The same turns and mirrors carry the whole set onto itself, and each row onto the other rows of its family. Which rows share a family with each named row? Give them in list order.
These 36 rows form 6 families of 6 rows each.
nes: 132  -135  -174  318  -67  -128  -84  -58  16  185  59  -65
valev: 76  186  106  -191  -36  191  277  72  -229  -122  162  -83
Fek: -97  48  155  39  30  35  -257  39  289  231  -52  50
Sada: -88  -61  -108  206  -128  49  76  -76  325  233  24  164
kupe: 38  138  -74  -107  102  147  149  165  -298  -225  87  1
gabuz: -71  -154  33  100  -160  225  106  -85  364  101  -14  53
liraf: -35  90  -49  326  -75  -161  -22  -120  203  104  -42  -126
dor: -98  93  131  72  53  -120  -170  1  280  190  -42  162
Dufe: 4  52  -107  293  -139  -146  -63  -17  285  171  43  -13
Riloz: 68  156  99  -117  -121  121  311  -127  -263  -121  101  -69
vib: 282  134  98  -282  -46  5  -33  29  -157  -181  253  168
Dedi: 77  2  -105  251  -151  -19  69  -57  301  111  107  -240
kel: 183  47  -20  -285  -191  101  86  -31  -173  -119  323  86
noda: 78  -46  196  -122  12  267  251  11  -256  78  49  -152
Fufug: -2  12  -58  303  -105  -21  -158  -67  208  101  -34  -238
zup: 179  227  23  -48  -120  89  275  57  -327  -13  -27  -106
fevo: 183  99  -64  -13  157  3  116  121  -341  -125  -42  104
vavur: 106  165  38  -245  10  80  25  91  -211  -239  297  8
zomif: 232  121  117  -150  -150  205  358  -31  -238  -26  26  23
Kufad: 209  108  -154  32  104  66  84  141  -310  -200  -48  96
sirap: 130  21  171  37  -44  -143  -211  31  100  376  45  97
Lomi: -118  -105  31  129  -121  54  95  -246  337  112  95  107
pusa: -64  -133  -39  12  17  152  -7  -22  419  147  125  171
mek: -10  146  75  122  72  -68  -101  167  284  239  -98  -38
Sokez: 65  103  71  -297  14  33  -22  -70  -169  -220  269  166
zosu: 91  122  -104  -188  112  90  2  181  -269  -109  18  218
mifa: -36  96  67  108  -77  -70  -80  23  326  315  0  143
kebot: 180  -5  175  -269  5  75  -117  45  -171  -68  331  -73
mel: 6  59  202  0  -46  -32  -246  122  349  191  -4  48
vimel: 50  181  -38  -38  184  -9  54  69  -347  -175  -48  38
ninof: -88  -162  2  103  -111  200  -16  -178  326  119  31  19
Ser: 261  29  53  -283  3  -41  6  5  -184  -166  265  182
bag: 72  -78  -110  29  225  113  -24  127  -310  -166  87  -79
gek: 237  119  128  -123  -107  74  364  -57  -272  -24  97  -33
Ledan: 55  -5  -139  331  -95  -27  -114  55  209  4  -52  -164
dadi: 10  -224  11  103  -70  171  132  -108  118  342  12  173

The rest of the family of sirap: nes, noda, kebot, bag, dadi
The rest of the family of Kufad: gabuz, vib, zomif, mel, Ledan
The rest of the family of Lomi: liraf, dor, Riloz, Sokez, vimel
The rest of the family of zosu: Dedi, kel, zup, pusa, mek

The same turns and mirrors carry the whole set onto itself, and each row onto the other rows of its family. Which rows share a family with each named row? Give them in list order.
These 30 rows form 5 families of 6 rows each.
lizab: 114  145  -145  62  -180  312  156  48  -278  -70  295
tupov: -61  88  -360  294  -256  -261  -36  -154  -62  -4  18
Guran: -39  -32  -58  353  -235  -236  -66  -151  302  16  65
Zitom: 86  -117  219  353  -219  19  -26  -104  232  60  255
Gol: 151  147  -71  -1  -150  277  114  60  -255  -124  336
timuk: -120  161  -275  156  -297  -276  7  -234  -72  -73  103
fugip: 236  -30  210  169  -137  282  11  103  48  -23  306
pup: 19  158  -395  167  -220  25  78  -53  -348  -54  140
Fet: 80  288  -385  24  -196  -39  86  -10  -255  -77  184
Gof: -149  83  -331  219  -179  -285  55  -164  -90  -75  152
pizaz: -88  -69  -63  412  -194  -311  -40  -131  191  21  119
genad: 177  32  215  126  -148  262  85  92  85  -86  374
foz: -15  191  -365  33  -119  -5  119  10  -291  -147  199
Zula: 127  24  147  107  -157  364  136  40  77  -15  339
bab: -60  -27  -51  407  -232  -291  12  -124  219  16  92
dakev: 198  -60  111  279  -99  353  75  116  78  31  272
pebok: 71  -78  228  334  -169  -11  19  -4  328  24  267
pota: -6  158  -339  62  -167  -9  51  -55  -378  -104  182
bip: 23  -189  198  354  -192  114  21  -106  232  27  182
zife: -113  25  -332  256  -203  -306  -8  -150  -158  -47  64
folu: 172  126  -97  -6  -99  295  90  130  -230  -102  242
zonab: -28  150  -349  90  -157  11  60  -50  -372  -37  167
Vesa: -109  104  -320  296  -204  -286  4  -142  -135  21  41
mufim: 227  146  -158  66  -114  264  105  169  -173  -49  293
kis: -160  -74  -15  318  -307  -221  -14  -287  173  -9  91
vivir: -104  -63  -45  386  -261  -287  6  -225  180  72  208
doza: 56  -69  185  236  -188  77  34  -61  351  28  223
fud: 101  -72  191  337  -214  -1  35  -27  345  -17  237
Belu: 205  0  176  96  -181  342  98  44  89  -82  356
Dozip: 128  110  -116  -15  -154  319  95  32  -251  -69  309

The rest of the family of pebok: Gol, pizaz, genad, pota, zife
The rest of the family of lizab: tupov, Guran, pup, Zula, doza
The rest of the family of foz: Zitom, fugip, Gof, folu, vivir

